Each row is where one point has got to under a steady rotation. How many steps took it there?
The counts run from 0 to 177.
[  8   8 -59 -20 -21   8   5   8   1  38  13  17   1 -12  -5 -11   4  -8
  38  -8 -12  -8  24 -32 -13  31  23  25  14  28  22   2   6   3 -31 -18
  -3  -2 -16  -9   3 -10  22  23  -5 -30  -3 -18   1  -9]
169
[ -6 -32 -22  -6 -36  13  15 -24  -2  -3   2  22  16  23 -10  -1   3  12
  24 -22 -31   7  18  20  32  15 -12  41  46  18  12 -17  25 -38   8  -2
   2 -22  -2  16   5  11  -7   4   7 -23  -5   6   0  23]
98
[ 23 -14 -28  41  13 -28 -27 -41   6  11  -6 -14  17  -6  18  18  -9   9
   5  -2  -3  -4 -40   2   7 -11  17   7  21 -14 -32 -21 -24 -16  13  24
  27   8  -3  -3 -34 -11  21 -10  -3 -13   4 -21  -6 -25]
129
[  2   3  -2  22   0 -14  -3  13 -28 -16  42  -1   5 -50   7   3  25  16
   9   8  -7  16  -6 -18 -20  -7  39  27 -14   1 -24 -19 -33  -6  -6  -4
  23  22 -25  12  26   5  11 -10   5 -42   7  -3 -18  16]
59
[ 21 -12  -2  31  42   0   2  13  -8   6 -22 -27 -24  17   2  21  -7 -34
 -17 -21   1  20  13  -6  -3 -15  12 -29  29 -29 -10   8  -9  20   6  44
 -17  12  11  16 -34  13  -8  -6   9  33  12 -19  -2 -11]
118
[-21 -22  21   1 -12  36  16  10 -30   1 -30 -17 -18  18   8  27  26 -41
   4 -27   8  30  43   9  36   1  -2 -16  22 -11   0   3  10 -11   1  15
  -9  -5  24   7  -5  25  -9  10  11  42   9  -4 -11   9]
110
[-25  28  10   4   5 -12  10 -23   8 -15   9  -9  -6 -20 -30 -16  39 -11
 -15  16  19 -47   9  28  10 -13  -5  32 -43  -2  -4 -15  16   9  27  -1
  19  -7  -1  -5  -3 -44  -4   7 -15 -36  18 -14   7  -5]
146
[ 14   7 -41  -2   2 -18  -6  -7  19  11   5   7   9 -15 -17   1  -9 -39
  29 -23   7 -12  25  13  -6  43 -13 -20  18  28  -3 -14  18  22 -42  -5
  12 -38 -18 -12  12   8  15   8 -27   4  25  -5  -6  11]
29
[ -5  32  36  -8  11  20  20  18 -16  28  -9 -18 -31  31 -12 -31   3   5
 -18  10   5 -19   2   6 -21  -2  12  11  10   2  17  28  36  15  11  18
 -30   6  14 -18 -35 -30  -1  -6  -8 -11   1  -4  24 -23]
8
[ 13  12 -16 -37 -19  15  -1  10 -17  35   4  10 -12  -4  23 -21   5 -34
  41 -14  -9  -9  20 -19   6  31   6  32  20  28  19   0  -1   3 -52 -21
 -23  -1   3 -23  -8 -17  18  23  17  -9   4  -2  10  -3]
171
[-32  -4  -4 -18 -41  32  38  -7   3  30 -34   4   0  10 -18 -19   4  20
 -10  25  29  -1  -9  -2 -15 -12  13  -5 -10  -1 -10  10  12 -19  33  -8
  19  22   7 -19 -17 -33   0  -3 -33   2 -14 -25  -1 -21]
3
[ 43 -10 -21   4  10  -5   4  30 -21 -29  -9 -18 -23  -7  -1   4   1 -58
 -16  15  19 -27  30  11 -18 -13   7  10 -14  -7   0  -8 -37  14   1   4
  31   1 -22  -1  -2  11  18  -6  11  15 -15  12 -14  36]
45
[ 22  27 -30 -31 -25  24  16  -1  14  -7  -7   4   1 -14 -44 -23  -9  13
 -31  13  28 -26  27   9 -11   0  16  17 -38  -4  -2  -1 -13  19  23 -23
   6  -4   0   0 -16 -25  13  35 -13   3   6  -9  -5 -12]
154
[ 30  -8   4  24  41 -14   9   6 -17  15 -16 -37 -19   8  -4  13 -13 -39
  -2 -23   3  10  18   4  12 -18   0 -36  22 -28  -6  15  -6  20   3  40
 -23   2  20  22 -37   9  -6  -9   3  25  14 -25  -3   1]
117
[-25  -4   9  -5 -26   9  -9 -30  -5  14  17   5  17 -31  14 -13  -3  26
  27  19   7  17 -45 -11 -20  11   6  20 -23   8 -56 -13 -20 -10  12  -1
  30  19  -2   7   0  -7 -23  -2  12   1  19 -27 -16   8]
66
[-29  43  45  -9  11   3  -5   6 -14   1  22 -12 -17 -16  23 -22  24  14
  17  23   4 -21 -22  -3   0  -1   3   6 -34   5 -29   5  13  34 -19  12
  -5   7  12  16   9 -27 -42  -2  18  -5  16 -34 -16  19]
70
[  6  -8  -5  22  11 -12  -1  16 -22 -14  38   2  -7 -33   9   5  27  27
   3  14 -14  25 -15 -22 -28  -5  42  24  -7   8 -25 -21 -30 -11   9   9
  34  37 -26  17  22   6   9  -8   7 -29   7   4 -19  10]
58
[-50   0  23   2 -12  29   1  -1  25  15  13  18  18 -27   4 -30  -8  17
   4   9  15 -16 -13  -5 -25  -1   6   2 -10 -17 -20  -9 -10  33  22 -13
  -3   2 -10  -5  30  11 -37  -3  14 -32  -1 -42  23  19]
74
[ -2  35  -1 -10 -13  16  25   6 -19  29 -17 -26 -10   7 -30 -32   3  -2
  -2  23  20 -38   8   6  -2 -12   8  10 -17   5  10  35  33   9  12   4
 -10  -2  16  -7 -36 -47   9  -3 -21 -24  -7 -24   1  -6]
6
[  0   8 -28 -21 -23  25  20  -8  27  -7 -15  14   2 -21 -47 -24  -7  15
 -39   9  32 -17  15  10 -22  -2  15  18 -29 -14  -4  -6 -17  17  39 -21
  13   6 -10  -1 -17 -19   5  29 -21   3   8  -8   7 -13]
153
[ 43  -5   2  -3  10   0   1  43 -22 -30  -3 -19 -33  -2  10  11  10 -52
 -24  13  17 -18  31   5 -10 -13   9   0 -12  -1   5   0 -40   8  -7  -2
  23   5 -10  -2   7   7  23  -5  17  20 -14  19 -19  32]
46
[  4  13  53 -15  -9  -5 -12   5 -26  -4  39 -15   4 -44  23 -12   1   3
  10  -1  -4  13 -10 -12   1  -8  25   7  -2  15 -38 -14 -42   7 -40 -21
  -7  13  18  -4  24  -2   6  -8  10 -17  22  -6  -6   3]
62
[-37   0  24 -25 -38  38  32  -3   6  28 -37   9 -11  15  -5 -14   4  23
 -14  18  30   1 -11  -5 -10 -12  11  -6   3  -1 -10  -3   0 -14  16 -14
  10  23   8 -25 -16 -27  -4  -5 -35  15 -11 -20   4 -26]
2
[-10  -7 -17  11  10  -6  -5  -7  26  25   1  25 -15  -3   2   1  20  20
   9 -25  -4  24   6  15  -8  58 -18 -29  38  24  12  -6  33  -7  -9   0
  20  -3 -22 -22  17  19   3  20 -39  -4  26  23  -7   1]
26
[-17 -49 -14  25  -9   3  15 -16 -10  33 -16 -20   7  -4  -9  23  18 -26
   3 -19  15  27  25  13  26   0  -9 -34   6 -16  -6  26  13 -23  44  18
  15  12  18  25  -6  23   3   4  -9  -3  -2 -20  -7  16]
113
[ -9 -10  12 -35 -18  17   4   0 -13  42 -10  26 -31  21  41 -22  17 -19
  29 -14  -9  18   1 -10   1  37 -15  12  37  31  14   2   4 -14 -34 -16
 -14  13   1 -27 -14   0  -2  20  12  12   3  12  12 -10]
173
[-33  -1   8  28  -6 -28  -4 -25  23  -4  15   4  20 -30   7  10  19  -2
  -5  -5  23 -16 -13  10   5 -20  22   2   7  -2 -28 -47 -17  -5  -7 -14
  26  -7 -12 -30  16 -20  20 -15 -32 -36  -3 -10  14 -33]
137
[  2  11  -1 -29   3  28  -9   7  17  23  13   2 -39  20  -7  -6  16  22
 -39   0  -8  -9  12 -16 -20  16  22  26 -17   8  24  21  17  -3  26  -8
 -11  26  24   0   2 -22  19  36  10  -4  24   8  34 -34]
158
[-33   5  13  -9 -20  32   6  -6  22   7   2  18  25 -30  -2 -35 -26  10
   6   9  23 -23  -3  10 -17  -6   5  -2 -12 -20 -24 -10 -18  45  16 -17
  -5  -9  -8  -2  23   8 -32   4  11 -30  -4 -42  16  27]
75
[  0  -1   3   4  12  -1 -11  -6  17  19  -1  21 -28   5  19  -2  23  26
   4 -24  -4  25   2  18  -4  61 -25 -20  46  21  16  -1  34  -1 -14   7
  10   1 -18 -22  11  17   3  25 -29   6  27  34  -9   2]
25
[  4 -11  -3 -16  -9  18  10  12  34  -3   1  36 -17  41   8 -21 -22  72
 -31 -11 -25  -4  -9  18 -10   1  -4 -10  35   2  10  -4   7   4  17  -6
 -17  -2  -4   9  14  19 -20  13   7 -15 -31   5   3   6]
88
[-27   1 -15  -8 -12  34 -11  12  27  25   7   7  -2  31   3  -4 -10  40
 -16  22  -4 -35 -23  -3 -23  -1  15  -8 -28   3 -11  34  34  10  29   5
  11  -8  15  18  15  -3 -20  19  26 -14 -28 -28  11   3]
81
[ -6  24 -18 -11 -28  16  32   0 -14  29 -20 -11   4   4 -35 -26   4   7
   5  25  24 -31  10   6  -3 -11   9   9 -26   5   1  31  27  -4  26   0
   6   1   9 -11 -32 -46  13  -4 -32 -23 -15 -31  -4  -8]
5
[-34 -33 -17   0  -3  -7  38   6  -2   9  10   9  -6  19 -31  16  11 -13
  21 -31 -17  35  20  -8   4   6  11 -27  31  17  -4 -16  33 -12 -13  17
  -3 -12   1  36   8  21 -29  -7 -23  20   6 -14   7  -6]
104
[  5  -1 -46   6   5 -17  -4 -10  26  17  13  15  13 -19 -19   6   0 -20
  28 -23   7  -4  15  11 -11  51 -13 -23  22  27  -1 -12  27  14 -25  -6
  19 -29 -26 -12  18  12  13   9 -41  -4  21  -2  -8  10]
28
[ 10  16  -1 -11  -6  15 -12   6  15   7  11   0   2  23  -3 -30 -23  23
  -9   3 -16 -53   4  22   6  -6  -7  26  -1  -6  18  20  15  26  18   3
 -26 -24  15  13   5  -5 -11  10  40 -45 -23 -24  17  26]
84
[ -2 -42 -21  33   1 -11  12 -17 -12  30 -13 -27  12  -9 -16  18   4 -35
  11 -21  20  14  30  11  27  -8 -12 -31  -1 -23  -3  32  12 -11  38  20
   9   2  17  21 -16  15   1   1 -13 -11   2 -32  -6  23]
114
[  1  42  22 -14  -2  16  22  13 -20  28 -10 -26 -20  20 -26 -29   4  -3
  -7  16   8 -35   7  10  -6  -8   6  11  -4   2  11  32  38  15   9  11
 -27  -3  21  -9 -42 -41   2  -7 -11 -15  -2 -16  11 -14]
7
[ -3  17  22   0 -15 -26  -1 -34  12 -15   2  -4  20 -27  -2  -5  -6 -20
  -6   2  22 -33 -13  21  20 -23   9   6  -4   5 -38 -49 -25   6 -23 -24
  13 -26   6 -25 -10 -30  15  -9 -25  -8   5 -13   4 -26]
139
[-13 -18 -25   3 -22  20  28   2 -23  -9  -5 -10  20   1 -36   8   1 -56
  34 -25   3   9  48  -2  22   2  12   8  19  -2  -8 -19  12  -1 -13  16
  -7 -30  -4  21  -6  18 -12  -3  -2  15   9 -29   0  17]
107
[-57   3  33   0   2  20  -2   1  21  15  15  18   2 -14  15 -23   8  22
   1   7  10 -10 -20 -12 -34   0   9  -1  -9 -11 -20  -9   0  31  20   0
   0  19  -6   0  32   4 -42  -7  15 -25   5 -39  29  14]
73
[-14  24  27  31  32 -28 -10  -9   4 -16   1   6 -27   2  36  21  46  17
 -17   2   2  -5 -20   3  15 -16  17  -5  19  -1 -15 -43  -6  -3 -23  19
  18  11 -12 -17   1 -18   6 -10 -16 -11  -1   2 -11 -35]
134
[  7   3 -25   1 -15  26 -15   6   2  40  14   1  -1  24 -13   1 -14  26
  -8 -15  -9   2 -10  -7 -31  44  25  -6  25  26  -4  24  42 -11   4   7
   1 -13   5 -15 -16   7  32  20 -19 -13  12  16  19 -40]
18
[-12  19  17 -21 -26  32   3   3  20  -2  -4  13  23 -28  -1 -37 -31  17
   0  11  26 -32  -5  15  -6 -10  -2  -3 -20 -16 -28  -3 -23  48   3 -21
 -14 -13  -1  -6  14   3 -30   9  19 -14  -9 -37  -2  28]
76
[ 10 -19 -22  51  31  22  -1  11  -4   3 -29 -14  -9   6  13  31  10 -12
 -21 -11  11  22  12 -15  -8 -12  34 -15  32 -38  -6  -5 -16   7  25  41
   8  17 -19   4 -22  28   5  -4  10  12  -6 -18  -6  -7]
120
[ 43  10 -16 -29  -7   5   5 -23  15  24  -3  14  -9 -18 -10 -42  -9  25
  -1  -9  -8  -9  28  15  -5  21 -14  37  16  -7  36   9 -17   9  12 -22
 -25  16   0  -7 -15 -15  11  31  -3 -36  21   0   6   8]
162
[  9   5 -35  11 -11  26 -19  -6   4  38  12  -3  10  14 -16  -2 -12  16
   5 -12 -11   3  -4  -2 -27  45  21  17  27  21   1  20  41 -13  15  11
   7 -20  -7 -21 -18   8  35  20 -14 -26  20  10  23 -26]
19
[-17 -26 -27 -11 -20 -12  21  -8  -8  51 -12  35  -5  -5  14 -25  14 -12
  51  -2  10  16   0   6  -1  33 -34  -7  13  21   2  17  16 -21  -4 -10
  19   9 -28 -18 -14   3  -8  20 -11 -17 -18   2 -13  25]
176
[-39  -1  16  36   9 -23 -10 -21  20  -8  16  11   2 -21  19  20  33   9
 -14   1  11  -6 -20  -3   2 -14  25  -9  13   1 -21 -47  -8  -9  -4  -2
  27   2 -14 -22  17 -16  17 -15 -24 -32  -3  -8   8 -34]
136
[  6 -49  -7  -3  35 -28   6   7  20  12   0   0 -43  14  -1   8   1 -55
 -20  -6   9  -2  -3   7 -48   4 -17 -29   7   9   1   1  -8   1  13  10
  29  10 -12   3   7  14  -5 -16 -12  41   4   5  19  18]
41
[ -8 -12 -31 -10 -11 -27  25  -4 -12  43  -9  25  -6 -10   3 -24  10 -26
  54   1  13   7   9   8   1  27 -34 -15   2  22   3  18  19 -10 -16 -12
  10  -2 -28  -9 -20  -3  -8  18 -15 -22 -16  -7 -19  30]
177
[-23 -30 -14 -17 -28   1  14 -14  -3  52 -11  38 -16   6  27 -18  17  -5
  40  -5   4  23  -4   2  -9  35 -24   1  26  20   7   7  11 -31  -4 -12
  16  16 -21 -24  -9   8 -10  20  -2  -3 -13   6  -2   9]
175
[ 22   3 -52 -15 -31   1  15  16  16  -5  15  23  11  17 -27 -13 -24  48
   1  -8 -24 -24   9  10  15   3  15  -3  13  19   2  -4  13   1  -5 -13
  -5 -32  -8  19  14   8  -1  14  -9 -35 -39  -9 -17   9]
91
[ -4  -4  -8 -12   1  18 -13   3  15   3 -13   4 -25  24  17  15   8 -60
   8 -16   7  -3   6  -1 -17  43 -12  -2  21  25  -1 -19  16  10 -36   6
  21 -23  -6 -21   7  14   1   7   2  57  28  14   6   1]
32
[ 35   1 -16  45   4   2 -18  10 -14  -4 -20 -27  16 -21  22  32   7 -13
 -10 -16  18  -6  26   4  39 -20  24 -20  15 -33  -7   4 -34  13   3  12
   4   3   5 -10  -3   9  43   6   3 -24 -16 -15 -24   0]
123
[ 20 -32  20   4   7  -2  -8  36 -19  -4  15 -15 -51   7  22  25  24 -28
 -45  10   0   1  12  -1 -15 -12  17 -16 -14   6   2  11 -34 -18   5  -3
  34  28  11  -2  24  13  31  -3  11  11 -15  26  -4  13]
48
